Rotation paths and how fast each direction turns (deg/step)
Each turn is a multiple of 5 degrees from 10 to 175, or 0.
Each row of a path follows its step; steps can be skipped.
path 1
step 6: [ -2  18  11 -11   1  -8 -23 -11  -1  12   2 -12 -12  -5  -2 -27  -4 -29
 -18   4  -5  20  43   2   1 -21  15 -16   1  13 -19   6  -7   6  -2  -2
   0   0  13   6   7 -25  28   1  23  12  13 -11   3 -17   1 -16 -15  34]
step 7: [-10   2   8 -11  -8   3  -6  -8   5  -8  17   0 -24   7  -2 -23  12  12
  -5 -24  10  -1 -12 -15  16  12 -11   4 -12 -12  31   7 -18  -1 -11 -15
   6 -21  20   8 -30 -16   9 -25  -2  12   7   3  43   6 -15 -28   4  16]
step 13: [  4  24 -27 -18 -26  15  -4  -4   2  11  15  -2  11  30 -13  17  -8  16
   3  -4 -12  21  20 -30   6 -22 -13  20  10 -14  -7  18   4 -12 -29  -8
  -4 -17  -9  -6  -5   0  -1 -16  30   2   8  -6   9  11   3   6   2  24]
step 17: [ -2   1  48 -11 -13   5 -27 -11  20   7   3  -9  10   7   9  15   6  13
  -3  -3  12   9  -9   3  -3 -28  -4  -3 -17  -7   2   4   5  23   9   1
   3 -37   7   1  -6  -2  14  -8  13 -12  17 -10  11 -31 -22 -27   3  23]
step 18: [  6  -2 -22  18  -1  -4 -14   0  12  26   8   2 -10   4 -19   6 -11  -8
   5   5 -12   5  -1 -12  11 -14   1  19 -13  -7   9  45 -21  -9 -14  -5
 -21   2  16 -16 -12 -28   9   6  30  -3  14  13  37 -14   3   6   5  20]
step 19: [ 19  12 -10  -4  -6 -13 -14 -38 -12 -18 -11  -3  -7   3   8 -12 -14  28
 -10   0 -11  10  15 -11   7 -12  18  -7 -26 -22  -5  -5   8  16  -2  -2
   4   3  19  19   2   1  48 -12  16   2 -17  -5   9  -1 -21 -21  14  14]
step 22: [ -9  29   7   9   0   0 -33  -7   1  18  19   3  -1  15  26  13 -16  22
 -13  -6  -3  -1  18 -10 -11 -42   5   5   7 -27   6   6   4  13 -10   9
   4   5  19   0  11  23  12  -7  23  -1  -7  -4  -9  -6 -18 -32   2  15]
Directions:
[-5  5 -4 -2 -2  0  6  1 -5  5 -4 -2  5  1 -6  6  4  1  0  2 -7 -3 -2  3
  2  8 -2  4 -2  3  8  1  1  1 -7  4  0  1  0 -6 -8 -2  0  4 -1  2 -5 -4
  8  5  4  1  7  6] => 135
[-1 -5  5 -1 -8  0 -3 -7  0 -3 -1 -3  8  1  6  2  1  2 -1 -1 -5  1 -8  2
 -3  8 -6  2  1 -4 -1 -3 -2 -1 -4 -5  4 -7  6  2 -1  3 -4 -5 -4 -5  6 -2
  1 -4  7  5 -5  0] => 115
[-1  8  8  2 -2 -4 -5  6  1 -1 -2  5  3 -2  2  4  1 -7 -3 -5  2 -1 -6  0
 -2  3  1  1 -6  0  6 -7  1 -9  1  9 -3 -3 -1  5  0  6  5 -3  4  5 -1  7
  3  0 -3 -3 -3  0] => 140
[ 2  6 -5  2 -3  2  3 -2  1 -1 -3 -2 -3 -4 -3  1  7  7  1 -2  6  3 -1 -4
  0  3  3  7 -3  2 -1 -6  4 -6 10 -4  5  0  5 -4  1  2  1  3  0 -2 -7 -5
 -3 -4 -5  8 -6  3] => 95
[ 1 -6 -5  2 -3  0  0 -4 -1 -8  2 -4 -2  5 -7  0 -2 -1 -2 -1  3 -5 -1 -6
  4  7  4  5 -4  2  6 -3 -7  7  2  6  0  0  1  8  7 -2 -3  3 -7  3  5  1
  3 -1 -6  0  2 -2] => 155
[ 2  5 -2  1 -7 -3 -6  4 -2 -2  1 -1  1 -4 -4 -1 -9 -5  3  3  1 -1 -2 -2
  4 -1 -3 -4  2  2  7  0 13  9  6  0  3 -1 -1  3 -6 -4 -7 -1  6 -2  3 -5
  0  1  2  2 -6  0] => 95
